Each row is where one point has got to under a steady rotation. How many steps took it there?
The counts run from 0 to 343.
[  4.1  -8.1  20.7   3.8 -23.5 -12.1   1.0 -22.4  -8.1 -11.3  -9.4 -18.6
   2.5 -13.6  -0.9  15.6   8.7  10.0  -2.7  19.9  18.8   3.4 -13.6   7.0
 -10.1 -16.7  15.4   5.6  21.4 -20.0   7.9  18.5  -5.4  10.2  18.1  -6.7
  -0.4  -0.1   0.4  -2.3  -7.3   6.1 -12.7  30.1   1.6  33.6  21.8 -12.6
  -8.4]
75
[ 15.7 -14.1  22.6  -2.1 -12.4  -4.2   7.6 -11.7  -9.3  -2.0  -4.1  -7.2
  -6.0 -10.5  -8.6   5.0  20.4  -9.3  -8.8  20.9  20.2   8.1 -14.8   6.7
  14.9 -12.0  14.0  -9.5  17.2 -10.4  -2.9   5.8 -15.9  -4.2  43.1   6.6
  10.5   3.8 -22.2  -5.0   0.7  21.0  -0.8  27.2   1.0  19.6  -6.7  -2.6
 -12.3]
279
[ 11.0 -16.4   0.0 -10.4   1.5  -4.5   5.0 -10.3  26.2  18.8   0.6   5.3
  13.3 -15.0  -1.2   9.4  -8.3  18.9 -14.2  18.2  12.3  20.3   2.7 -18.2
  32.1 -16.4  10.5 -24.4  19.2  12.9  -1.4 -24.1  18.1  -7.2  22.9   0.3
  -6.0  -0.2 -17.1  -5.1  10.7   2.3   3.8   4.4 -23.3  -1.9 -16.7  -1.2
   5.6]
308
[ -6.9 -14.8 -10.1   0.9   6.4  -5.7   8.6 -12.0  14.6  11.4   0.7  -0.3
   4.2  -4.4   2.5  27.2 -23.3  37.0 -18.1  10.5   3.0   7.3   1.6  -9.3
  18.6  -5.8   5.7 -12.5  32.6   4.2  13.6 -15.1  17.5   9.9   3.2 -16.2
 -11.1 -17.3   5.5 -14.9   1.2  -8.5   3.8  -1.9  -6.5  19.4  21.7 -12.8
  11.3]
329
[ 16.9 -12.8  15.3 -17.0   0.8  -8.4   6.7 -25.9  27.0   7.8  13.6   6.6
  -6.5  -2.6   1.4   4.5 -12.7  30.6 -11.3  12.9   8.0  22.3   1.7 -22.0
   9.2 -19.4   0.5 -20.2   8.1  10.1  10.1 -22.9   9.5   2.0  18.1  -6.1
 -11.3  -3.5  -9.8   4.4  -7.6   7.5  14.0  -5.7 -32.9  19.6  -0.3   2.4
  10.6]
212
[ 10.5   1.2  21.9   2.5 -12.5  -5.8   8.3 -18.0 -19.7 -10.1  -9.2  -2.5
  -6.5   4.4   1.0   6.8  -0.7  12.2   2.5  16.6  17.5  -3.8 -14.4  20.3
  -4.6  -8.1  12.3   6.1  18.3 -13.3   5.3  18.3 -11.4   8.2  28.9   3.7
   9.1  -1.1   0.5  -4.3 -14.2  12.7  -3.0  28.8   0.1  42.7  20.7  -9.0
 -11.9]
270
[  5.8   8.2  15.6  -0.5   3.7  -2.5  20.5   1.2 -23.8   7.2 -11.7   0.9
   8.0 -16.3  -4.1  14.5  -8.9  11.2  -0.4  12.8  25.5 -10.2  -0.6  23.6
  15.2  -7.6  12.3  -0.8  39.2   7.0  -6.5  16.6   5.4 -15.7  27.9  13.6
   3.9 -12.4   4.6  -9.1   6.4   7.7  -5.2  22.7   1.7  23.4  15.6  -9.3
 -19.6]
176
[ 14.0   0.9  -4.7  -7.6   5.6  -7.5  16.5 -35.3  -3.0   2.9 -11.0  23.1
  -3.0  17.0  11.2   3.6 -15.5  31.6   2.6  15.7  13.6  14.0  15.2   7.1
   8.7 -16.9  13.2  -7.5   3.1  -4.1   5.3 -17.1  21.4  11.9  14.8  -4.1
   6.2  10.5  -9.9  -6.1 -18.8  -4.8  21.6   8.3 -26.2  16.9  10.6  19.5
   0.1]
120
[ -9.1 -20.0  -5.5   1.4   4.8  -9.9   5.6 -18.2  18.4   6.3   6.5  -4.1
   0.2  -4.4   2.5  26.7 -17.4  33.6 -19.5   7.1   1.0  14.1  -2.6 -20.7
  14.6  -7.4   2.2 -12.8  32.3   0.9  17.6 -15.6   8.9  11.6   4.6 -19.3
 -12.9 -16.1   2.0 -12.3  -6.2  -4.6   2.2  -0.8  -5.9  21.3  24.9 -14.7
  14.2]
330
[ 13.0  -2.3  14.3 -18.3   0.5  -7.1   0.2 -16.6  13.1   8.9  17.9  12.1
  -5.7   4.3  -1.9   5.9 -25.3  22.0 -17.7   4.8  14.4  18.3 -10.2 -27.1
  20.9  -7.2   6.0 -13.8  14.0  11.0   9.9 -24.8  -1.6  -3.2  23.1  -3.3
   3.7  -6.0 -17.3 -11.1 -14.4  10.2   2.1  -6.1 -29.7  23.0  -6.0   6.8
  -6.3]
17
[ 13.5 -17.8  13.8 -14.8  -3.8  -5.8   4.9 -32.0  23.8   4.8   9.5   5.2
  -4.8  -0.5   3.1   5.0  -3.1  24.2 -10.8  15.7   8.0  29.7  -0.8 -19.7
   7.8 -18.9   5.8 -18.1   1.9   2.3  12.1 -25.5   8.9   5.3  19.0  -6.1
  -7.0   6.4 -13.0   3.2 -14.1  11.0  14.0   0.6 -31.7  16.9  -1.2   4.3
  15.8]
213
[ 24.5 -19.5  11.9  -9.8  -5.3  -7.4  18.4 -23.2  21.8   3.3  11.4  -5.7
 -13.5  -8.5  -3.5   0.7   1.3  21.4  -3.5  23.4   9.1  10.7   3.7  -6.7
  14.2 -23.9   0.8 -24.4   4.7   1.2   0.9 -10.5   6.7   2.6  33.4  -1.9
  -7.9 -13.6 -12.9   9.7   3.4  14.9  15.5   2.2 -27.5  26.4  -0.7  -7.8
  -1.6]
299
[ 21.7   8.8  20.5 -23.1   2.7 -10.0   2.3 -10.5   4.8  12.4   7.3  10.1
  10.3 -15.9  -5.5  -1.9 -20.5  15.0  -3.1  10.5  30.4  10.1  -3.2 -13.8
  21.8 -18.5   8.9  -8.9  19.0  17.3  -1.6 -12.4  12.8 -16.8  22.9   8.4
  -1.2  -0.7 -11.2   0.1  -5.6   5.6  -4.4   7.4 -34.8  10.0  -8.9  11.9
 -17.6]
199
[ -2.4  -8.8  18.6   3.0   9.1 -21.2   0.7 -17.4 -13.9  -3.4   0.9  -7.1
  -4.4  -8.2 -13.5  19.3   2.8   8.3 -13.5   1.9  16.0   8.5 -19.3 -12.5
   5.2  -8.3  -0.9   0.9  41.7 -15.2  25.4   2.6 -22.0   6.6  16.1 -15.9
  -5.0  -7.7   1.5  -1.0 -15.9   3.4  -9.1  18.6   9.7  15.8  24.2 -17.8
   4.6]
256
[ -3.7  -5.6   4.1  -2.9  11.6 -17.3  -9.8  -4.2  15.5  13.2 -10.5  10.4
  29.5   5.3   6.6  13.2 -26.6  34.7 -19.2  11.4   8.1   2.9 -11.4 -11.0
  24.7   2.8   0.6   4.2  37.7   1.2  13.0 -14.1   1.5  11.9   6.4  -5.8
   0.9   0.7   0.3   0.1  -8.8 -12.5 -15.2  22.7  -7.6   2.6  -0.4 -21.3
  14.6]
48
[ 12.8  16.2  21.3 -14.6  -6.1  -0.3   5.1 -13.9 -15.1   6.6  -3.4  13.1
   7.4  -8.6   0.6   8.4 -20.5  10.4  -2.9   5.5  32.1  14.3   0.2   0.3
   9.3 -14.1  21.1   0.4  16.4  15.2  -2.2  -2.4  17.2 -19.2  15.0  12.3
   6.1   7.9  -5.2 -18.9 -14.2   8.6   3.5   6.4 -22.8  23.8  10.2  25.7
 -20.3]
3
[ 12.9   5.2  34.1 -12.9  -4.6  -3.9  -5.2   6.6  -2.9   8.2   6.4  -1.6
  12.4 -12.5  -8.6   7.7 -18.5  11.5 -15.8   9.2  23.9  -2.4 -21.9  -5.3
  16.0  -0.5   7.5   1.1  31.9  12.0   1.7   5.3 -12.4 -16.8  31.1  12.3
   6.6  -5.8  -7.7  -2.6  -3.8  18.0 -19.0  18.0 -13.3  27.3  -2.6 -14.1
 -13.2]
275
[ 18.1  -2.4  10.9  -1.5 -12.5  -7.2  14.1 -13.1 -16.9  -1.9 -11.4   1.0
  -4.5  -5.1  -3.6   3.0  10.6  -2.4   2.5  23.2  25.5  -2.9  -5.3  20.6
  15.0 -12.2  19.0  -6.1  13.2 -12.2 -11.1  10.8  -3.5   1.5  42.7  10.7
  14.5  -0.2 -17.4  -6.4   1.7  13.4   1.1  31.0  -5.0  19.9  -1.7   2.5
 -25.3]
281
[ -1.7  11.3  21.4   1.0   2.6  -3.3   1.5  -4.3 -27.6   1.6 -23.9   9.7
  19.7  -0.4   5.7  17.9  -8.7   6.7  -9.6   5.3  23.5   2.6 -12.2  17.8
   5.6  -0.3  14.0  15.1  39.1   0.3   7.0  10.7  -4.6 -12.6  17.3  11.2
  12.3  15.4   1.1 -14.2 -14.9   2.6  -9.6  33.4  10.5  16.4  14.2   0.4
   1.8]
261
[  3.0 -17.3  17.1   4.5  -6.5  -8.3   9.2  -5.2   0.1   0.5   1.9 -22.4
  -0.8 -20.6 -10.2  21.6   4.4  13.5 -12.5  17.0   9.8   1.7 -13.7   1.0
   7.2  -8.9   2.0  -9.0  39.6  -5.3   7.7  13.5  -9.6   1.8  25.4  -6.1
 -13.1 -22.5   5.7   0.8   7.2  11.6  -8.6  17.1   8.6  28.1  18.4 -30.1
   1.9]
72
[ 22.4   9.4  10.9 -11.8 -11.5 -13.4   6.2 -24.2  -7.7  -1.6  -3.6   8.7
   2.4  -6.8   2.1  -5.5 -15.2  15.2   7.1  18.8  32.2   2.5   1.5   5.4
  10.6 -19.0  19.7  -4.8   3.8  -4.2  -8.0   0.1  16.6   3.3  21.0   2.7
   8.8   4.8 -11.6  -4.8  -8.0   3.6  -0.2  18.2 -33.0  23.0   1.9  15.9
 -31.6]
196
[  9.6 -12.3  20.8   3.4  -1.8  -4.9  16.9 -14.3 -18.5  -8.3  -2.6 -12.1
 -14.8  -3.9  -8.1  11.6  12.5   5.0  -7.2  14.2  11.2   1.0 -14.0  10.2
  -1.4  -8.6   4.2  -2.6  23.4 -10.8  10.2  14.4 -19.8   0.6  36.7  -0.2
   2.6 -11.1  -4.1  -2.6  -6.9  19.4   5.1  21.2   9.7  35.0  18.8 -16.9
  -0.2]
268
[ 12.7  -4.6 -11.9  -9.3  26.5 -11.9  17.3 -12.3   4.9  15.3   4.2  22.7
  -6.4   7.4  -5.6   8.1 -25.0  26.5  -9.3   9.1  13.8   3.1   4.3 -14.8
  38.3  -6.8  -3.5 -20.5  23.4   2.9   8.4 -24.0   4.6   6.6  22.3  -7.5
   0.3 -13.8 -14.0  -6.9  -2.6  -5.4  14.1   0.3 -17.9   3.2   3.8   0.2
  -6.9]
27
[ 16.5   3.8   6.7 -15.2 -13.7  -6.8  -0.7 -28.1  -1.4   0.2  -9.3  14.5
   6.0   5.4   4.8  -1.3  -8.7  10.5  -2.8  15.7  24.8  19.2  -0.6  -1.9
  12.4 -15.2  24.8  -7.3  -0.9  -3.6  -1.9 -13.7  14.7   0.4  20.6   4.3
  13.7  19.6 -20.7 -17.0 -16.7   3.1   6.9  12.0 -28.6  13.3  -8.0  27.6
 -17.3]
109
[  4.5  -7.3 -17.8  -6.5  -1.2  -0.2   7.0  -8.4  14.1  17.4 -12.8  15.2
  15.6   5.5  13.9  16.2 -21.2  30.4 -12.2  19.4   8.7  12.1  12.2   2.9
  34.1  -6.3  20.4 -18.2  13.9   6.1  -8.0 -23.0  28.3   6.0  16.0  -0.1
   5.1   4.4 -14.3 -22.2   4.5  -7.8   9.4   7.0 -15.6   5.9  -6.8   8.1
  -0.9]
219
[ 14.3   8.9  24.4 -13.5 -12.6   5.3   3.6   6.4  -2.5  11.3  -5.5   3.3
  14.7 -13.3   1.7   8.9 -13.5  10.0  -6.1  16.1  24.5   1.0  -7.4  11.4
  18.3  -6.3  20.0  -3.3  19.5  15.2 -14.0   3.0   7.3 -22.7  31.3  21.0
   9.2   0.9  -8.2 -13.5   4.0  14.4 -11.5  15.3 -14.5  29.3  -6.1   1.9
 -20.1]
187
[ 20.1   1.7  23.9 -22.1   3.2  -5.2   5.7  -9.8   8.8  13.5   8.2   7.3
   5.7 -18.8  -8.8  -1.3 -13.0  11.1  -8.8   9.7  27.1  15.9  -1.2 -17.2
  23.2 -20.4   6.1 -14.5  18.3  17.4   0.9 -15.8   8.3 -20.9  23.7  10.0
  -3.4   0.6 -14.6   2.4  -1.8  12.3   3.3   2.6 -30.6   5.0 -13.0   9.1
 -11.1]
200
[ 10.4 -22.0  -2.4  -9.7   1.6  -7.5   8.0 -17.8  25.5  15.0   1.5  -0.4
   4.3 -16.5  -3.1  12.7   2.1  14.5 -14.3  22.2  10.8  23.6   3.7 -17.7
  29.9 -20.8   7.7 -26.4  17.6   6.2  -1.2 -24.1  13.5  -3.0  25.1  -4.3
  -9.7   0.2 -20.5  -3.9   9.8   2.5   9.3   3.1 -16.4  -2.0 -15.5  -1.9
   6.1]
309
[ -3.7 -13.9   1.4  13.3 -10.8  -9.6   7.4 -15.2 -15.4  -8.1 -19.6  -7.5
   3.3  -1.2   2.9  20.1   9.0  10.5  -7.1  18.5  10.5   0.2 -12.2  20.8
   4.4  -7.1  17.0   2.9  30.3 -23.9   6.3  15.8  -8.7  18.5  23.2  -7.0
   7.3  -0.3  -0.4 -12.5  -5.0   0.6  -5.8  33.6  16.7  23.1  20.3 -15.0
  -3.3]
162
[ 10.5   0.2 -15.8 -10.4  21.2  -8.6  17.2 -10.4  -1.5  15.3  -0.6  24.8
  -2.4   9.9  -1.7   7.9 -26.7  25.8  -8.5  10.6  16.8   0.9   8.3  -4.0
  39.4  -4.8   6.9 -17.2  22.2   3.9   2.3 -24.5  11.6   6.8  22.7  -2.7
   5.9 -10.9 -17.2 -16.0  -2.0  -9.1  13.7   2.4 -18.8   2.7  -0.5   5.6
 -10.9]
26
[  5.4  -0.1  26.6  -8.2  -7.5  -4.8  -1.6   5.1  -3.9   9.1  -1.1  -9.9
  17.9 -33.1 -11.9  18.4  -6.0   1.9 -14.8   9.3  25.9   5.8 -11.9  -6.2
  17.4 -12.5  12.6  -3.5  42.0  13.0  -0.8   6.4  -1.8 -24.4  22.2   8.7
  -2.3  -5.2  -4.5  -9.7   4.5  11.7 -20.3  15.2  -2.5  13.0   1.5  -9.6
 -12.1]
81
